In the data rows, the value 128 means zero.
Some points, one per row:
[148 119 134 110 116 145 134 136 108 107 136  98 150 112 115 142]
[ 91 113 140  75 149 152 126 136 113  93 158 103 169  91 139 133]
[189 191 120 160 141 130 119 145 139 192  95 159 127 164 116 161]
[131 154 129 155 115  71 124 132  97 166 168 148  98 173 102 155]
[ 93  95 143  68 134 181 140 127 147  69 176 111  91 112 108 128]
[ 96 130 147 150 161  84 183 131 143  85 144 101 130  90 117  94]
[188 119 133 123 159 173 131 128 180  73  39 146  64 112 122 117]
[198  90 177 199 161 111 104 154 156 195 104 153 141 198 164 165]
[154 183 124  80 133 170 165  80 122 139 216 126 138 111 111 114]
[124 140 117 103 139 137 162 110 108  93 190 146 152 127 162  81]
[118 160  87 123 111 128 145 119  71 114  80 107 120 143 125 133]
[139  78 158  58 141 158 202 149 155  61  37 145 107  89 143 108]
[123 144 107 135 144 163 145 137  76 133  99 158 138 118  76 124]
[ 68  49 158  72  60  86 180 141  47 118 255 101 160  67 147  38]
[ 74  77  68 140 124  98 183 128 110 190 247  85 186 120 108  74]
[ 94 150 119 125 122  69 103  93 151 137 151 114 125 139 138 137]
[164 182 122 104 130 177 133 102 147  76  95 133 106 141 103 146]
[159 167 152 145 145  70  82 118 126 148  43 153 101 149 121 132]
[ 90 112  50 109 148  86  98  83  80 188 255 155 233  97  78  85]
[124 166  98 158 149 145  60  90  58 159 138 158 143 137  87  78]
[ 76 168 123 132 183 172 122 121 128 134 126 100 157 149 113 156]
[137 117 155 107 113 103 103 126  92 121 164 129 113 109 156 136]
[ 76 131  90  78  89 125 166 129 125  49 159 118 132  51  80 136]
[115 107 120  89 110 118 132 138  77 115 205 144 147 124  97  54]
[135 172 121 143 158  92 143 132  83 173 105 136 178 155 134 138]
[163 162 107 162 138 153  97  84 113 117 105 132 195 136 119 106]
[ 90 128 172 110 104 101 168 110 142 122 114  83  98  81 156 179]
[120 115 123 108 122 199 101 109 117 111 109  86 119 127 123 133]
[141  88 125 130 127 125 127 112 136  89 158 112  73  59 146 145]
[147 126 126 129 136 149 136 112 109 115  75 142 137 161 151 104]
[149 108 157 164  92 127 181 150 121 167 127 126 122 109 164  80]
[156   8 167 122 122 142  84 116  94 151  70 166  41 127 125 212]
[160 126 171 166 101 132 147 155  95 151 125 141  53 153 118 152]
[158 120  93 126 144  94  91  80 101 115 199 103 137 159  94 168]
[116 126  73 166 147 109 137 162 162 101  93 132 146 107 110 121]
[155  86 161 107 130 107 134 155 152 145  77 117 105 118 127 152]
[ 99 148 126 153 132 133 136 152 126  89 109 151 144  41 140 176]
[166 156  89 124 167 132 139 108 124 111  74 166 181 130  73  49]
[144 135 113 190 161 150  52  72  60 176 139 158 190 175 135 101]
[112 131 147 148 152 128 103 159 149 152 103 123 123 145 149 145]
[145 112 107  71 121 115 210 193 153  10 102 134 103  94 129 134]
Then 10 other points, each followed by its number:
[112 106 130  97 101 141 108 112 141  80 101 142  71 147 138 172] 0
[103 126  96 144 129 101  92 173 109 148 203  82 159 133 159  93] 1
[ 21  73 117  88 137  51 112 141  89 173 255  53 143  70 184  86] 2
[127 120  91  91 124 130 108 142 112  80 165 122 129 168 105 152] 3
[110 128 159 152 130  76 123 109 116 167 164 110 134  96 165 103] 4
[148  43 184 153 143  79 105 160 156 186 122  94 165 156 218 192] 5
[ 89 179 103 180 129 130 121  92 147 232 173 119 196 158 118  54] 6
[169 148  63 110  72  97 172 141  90  96 101 129 148  98 103 114] 7
[138 130  94 200 174  98 101  76 105 180 118 188 117 177 127 149] 8
[117 157 125 126 104 115 140 154 127 145 171 167 190 155 127 137] 9
Which three of these numbered points are nearest to each point below, looking only along the 3 directions in which the first points spread most? Their numbers follow each, nearest first.
[148 146 109 121 171 142 125 104 145 147 180  76 127 173 139 121] > 9 3 4
[132 119 132 102 127 110 119 138 157 202 132  95 151 133 169 159] > 4 9 3
[ 84 123  84  81 121 137 136 145  93 170 216  74 159 139 124  99] > 1 9 4
[114 138 108  82 184 147 128 121 124 103 128 140 132 122 105  93] > 7 3 9
[120  91 151 185 145  74 103 101 138 205 106 143 128 132 220 183] > 5 8 4
[ 92  97 151 140 113 107 131 137 163 159 193 108 157 178 128 105] > 4 1 9
[ 88 176  82 165 117 132 119  73 113 123 163 137 146 148 109 105] > 9 6 3
[ 59 125  99  92  51 119 102 136 111 141 202 143 153 123 102 127] > 1 4 9
[113  36 155  76 147 101 135 193 102 172  95  88  79 145 147 187] > 5 0 4
[ 89 112 113 106 153 107 132 119 124 102 138 130 137 124 122 135] > 3 7 9
[111 171 148  98 142 140 110 127 105 151 174 176 109 136 112  95] > 9 3 4
[102  75 152 144 155 141 137 155 118 122 179 130 121 139 159 127] > 4 3 9
[ 61  83  91  83  90  92 137 184 122 161 253 125 168  77 152  33] > 2 1 4
[129  96 134 161 141 103 143 133 210 122  43 160  65 106 166 124] > 0 3 7
[152  86 140 136  97 155 145 175 172 109  89 131  85 129 152 165] > 0 3 5
[ 88 110 167 134 103 149 119 159 145  90  70 117 112 157 148 173] > 0 3 7
[137 115  92 113 109  50 121 134 109 176 187  99 117 129 157 107] > 4 1 9
[148 182 116 194 148 133  60 117 134 182 117 144 158 165 139 130] > 8 6 9
[171 166 138 152 175 144  94 110 111 196  88 160 145 153 135 155] > 8 9 3
[133 102 150 121 119 108 143 147 164  94  40 141  88 150 112 147] > 0 7 3
[158 140  93 156 106 136 160 122 132 100 165 169 144 132 134 152] > 3 7 9
[102 123 135 142 127 136 133 111 140 103 161 113  89 130  74 151] > 3 7 0
[179  82 124 171 123 105  65 144 168 164  68 117  85 141 201 166] > 5 0 8
[ 31  68  92  90 108  94 149 146 116 134 235  89 175  86 148  97] > 2 1 4
[126 201  63 146 196 119  71 105  89 219 228  81 240 160 115 109] > 6 1 9
[129 167 103 164 139 108 122  77 113 201 149 137 189 174 113 130] > 6 8 9
[170 123 103 170 195 150  74  97 149 184  87 160 181 191  81 119] > 8 6 9
Now 10 new points, numbered from 0 again:
[131 142  85 153 193 151 101  89 111 116 153  96 189 172  89  92] 0
[ 94  63 132  73 111  55 169 150 112 101 171  69 103 129 159 116] 1
[115 188  95 104 115 127 118 100 138 114  97 130 131 116 148 130] 2
[158 126 137 101  94 134 162 145 127 117  94 149 105 165 142 103] 3
[100 120  83  91  81  90  96 165 109 150 188 141 162 149 152  82] 4
[156 133 178 160 159 158 138 154 109 106  33 177  73 150 137 167] 5
[159 131 136 163 113 106 160 131 164  99  54 122  95 181 170 152] 6
[176 134 121 149 133 125  69 121 163 126  45 169 118 148 151 175] 7
[163 139 162 171 147 134 127  95 113 118 112 118 162 149 167 136] 8
[158 172 178 115 100 180 153 111 110  65 133 163 106 108 143 115] 9
The same question for these:
[143 161 118 164 141 101  41 140 152 151 126 142 105 118 166 107] > 8 3 2
[102  46 152  63  68 101 135 148 139  94 137 136 129  97 166 124] > 1 3 9
[184 146  96 147 126  97  77 168 145 132 180 112 119 159 137 194] > 8 3 2
[122 103  94 124 129 141  91 111  73 203 174  87 215  75 190 100] > 4 0 8
[ 89 246 123 140 131 200 162  44  81  39 176 159 155 189  49  50] > 0 2 9
[136 145 115  58  91 162 214 149  83   0  75 117  92  49  61 139] > 9 3 2
[143 154 114 148 137 154 112  70  96 135 142 143 163 102 128  89] > 0 2 8
[204 131  86 154 164 108 116 102 111 213 134 150 124 161 153 140] > 8 7 0
[137 193 159 129 112 190 162 112 135 135 118 175 132 156  65 114] > 2 8 9
[ 79 108 144  93 101 134  83 145 126 182 206 101 172 144 168 101] > 4 1 8
[121 130  81 110 133 148 132 104 119  53 174 131  90  91 120 119] > 9 2 3
[147  71 135 107 125 126 106 126 129 104 101 111  70 124 109 140] > 3 6 9
[193  94 145 160 113 156  75 119 153  81  61 102  84  87 108 150] > 6 5 3
[ 94 106 125 160 143  58 111 120 123 170 220  80 144 108 121 136] > 4 1 8
[152 168 113  96 171 110 110 109 115  67  84 146 164 101 112 111] > 2 9 3
[203 168 137 169 124 161 132  83 121 173   0 145 148 157 148 188] > 7 5 6
[181 116 161 151 137 112 113 106 205  83  15 132  95 186 186 183] > 5 6 7
[140 172  96 181 115 157 117 109 132 141 117  74 187 172 179  98] > 0 8 2
[172 163 115 189 134 147  93 121 132 132  86 178 114 187 140 195] > 7 8 5
[114 147 147  74  94 144 157  70 121  98 127 113 138  84 131 111] > 9 2 3
[ 89  98 167 157 182  78  95 108 156 135  65 113 116 144 168 194] > 6 7 8
[121 192  84  96 185 132 120 133 145 112 128 118 130 100  70 130] > 2 9 0
[132  49 127  62 124  79 199 146 164 145 211 131 143 101  80 170] > 1 4 3
[108 178  86  96 125 123 164 125 138 120 111 104 132 138 132 121] > 2 9 3
[110 168  89 113 168 152 116 133  88 183  84 123 132 168 173 139] > 8 2 3
[108 169 160 116 113 158 217  98 126  68  60 130  35  83 112 134] > 9 3 6
[ 99 141  66 116 155 151 125 126 130 113 119 204 138 117 138  61] > 2 0 9
